Read these off the table that follows. Counting starts at 0.
1) The entry just right of 530?
2) The top-right entry?
3) The entry in row 0 and column 1?
4) The entry in row 1 and column 2?
5) The entry just right of 433?
6) The top-left entry?
7) The entry just left of 642?
8) The bottom-right entry?
620,433,272,827,54,322,197,364,268,594,230,111,255,373,194
530,415,836,462,115,642,764,315,491,263,522,558,423,561,613
1) 415
2) 194
3) 433
4) 836
5) 272
6) 620
7) 115
8) 613

Questions about the grid below. Indices start at 0.
1) Find the entry directly below 59.
2) Find the entry just right of 6.
3) Find the entry in row 1 and column 2.
4) Find the entry in the bottom-right corner.
5) Find the entry in the top-left corner.
6) Find the entry at row 0, column 2.
7) Find the entry in row 1 and column 0.
7,44,21,8,13
59,10,11,12,8
12,11,13,11,11
10,12,10,11,10
12,11,11,11,10
6,10,98,13,18
12,12,11,11,10
11,10,11,11,11
1) 12
2) 10
3) 11
4) 11
5) 7
6) 21
7) 59

a =
[[ 37  57 -27  35  26  44]
 [ 29 -20  10 -35 -23 -19]
 [ 41  -6  19 -46 -40 -26]
 [-35  31 -11  18  64  24]
 [ -3  49 -45  -4 -32 -51]
 [-37 -54 -15 -24  -9   8]
 [  5 -32 -23  -2 -27  -5]
 [-31 -53  14  42   6  44]
 [ -2 -54  36 -22 -32  38]
 [ -3 -53 -22 -35  -9  17]]
The top-right entry: 44
The second entry on the main diagonal is -20
Which number is the entry directly below 31?
Answer: 49
Which number is the 1st entry, reading row by row?
Answer: 37
The entry in the bottom-left corner -> -3
The largest entry in the first row -> 57
The first entry of the largest entry's row is -35
The fourth entry, reading row by row -> 35
Which number is the second entry from the end, reading row by row?
Answer: -9
Which number is the smallest entry in the last row?
Answer: -53
Which number is the entry directly below 38?
Answer: 17
The entry just right of -31 -> -53
The last entry in the row that holds the largest entry -> 24
Which number is the entry directly above -5?
Answer: 8
The maximum is 64
The fifth entry in reading order: 26
Which number is the entry just left of 49?
Answer: -3
The entry directly below 8 -> -5
Which number is the entry directly below the largest entry?
Answer: -32
Which number is the 3rd entry from the end, reading row by row?
Answer: -35
Which number is the entry directly below -6?
Answer: 31
The entry directly above -15 is -45
Which number is the third entry in reading order?
Answer: -27
Which number is the fourth entry from the end, reading row by row?
Answer: -22

W =
 15   48  -19  -29   22   70   18  -20  -23  -23  -35
  6   73  -47  -39   46   15   21  -23  -28  -42  -54
-18  -35   23  -31  -17   -1  -67  -36  -24  -21  -56
  9   29  -43  -27   13   23   47  -43  -24  -33   16
-13  -21    3  -25  -20   12  -47   15  -25  -45  -60
-14  -74   -7  -10  -27    4  -24  -29    0   -1   -3
 -6  -14  -59   -7  -13   17   20   55  -17  -63  -26
 -9  -38   -9   20   -7  -74   -3   -5   -6   12   10
-15   -9   27  -30   -9   -7  -58  -24  -20  -19  -55
 13   60  -25  -35   32   59   17  -23  -24  -28  -47
 -4    1  -71  -10   -5    5   51   13  -21  -60   13
  6  -15  -30   -3  -14   20   49  -43  -21  -20   63
 -1  -27  -37    7  -22    1   54  -23  -16  -25   76
 -9  -33  -31  -12  -31   28  -12   48  -24  -62  -33
The entry directly above -42 -> -23
What is the second entry in reading order? 48
The bottom-left entry -> -9
The first entry on the diagonal from the top-right corner is -35
The 5th entry from the end, reading row by row: -12
What is the second largest entry? 73
What is the third largest entry? 70
What is the 5th entry in reading order? 22
The first entry on the main diagonal is 15
The last entry of the largest entry's row -> 76
What is the entry in the bottom-right corner? -33
The entry directly above 51: 17
The entry directly below -45 is -1
The entry just left of -22 is 7
What is the entry directly above 59? -7
The entry directly below 16 is -60
What is the third-last entry, reading row by row? -24
The fourth entry, reading row by row is -29
What is the entry directly above -45? -33
What is the entry directly above the largest entry? 63
The largest entry in the last row -> 48
What is the 3rd entry on the diagonal from the top-right corner? -24
What is the smallest entry in the first column? -18
The smallest entry in the last row: -62
The 3rd entry on the main diagonal is 23

Questions about the matrix below.
1) Read off the entry just left of -1.01.
2) Read off the entry just left of -15.52.
((-6.12, -2.43, 2.49, -11.72, -7.55, 16.00, 2.75, -11.85, -7.61), (-0.20, -5.17, 0.25, 3.68, -5.18, 8.94, -15.52, 2.55, -3.20), (9.05, 0.08, -3.02, 4.50, -11.80, -1.01, -1.80, -1.10, -2.97), (7.22, -5.22, 2.75, 5.08, -11.99, 2.76, -7.52, 0.66, -3.84))
1) -11.80
2) 8.94
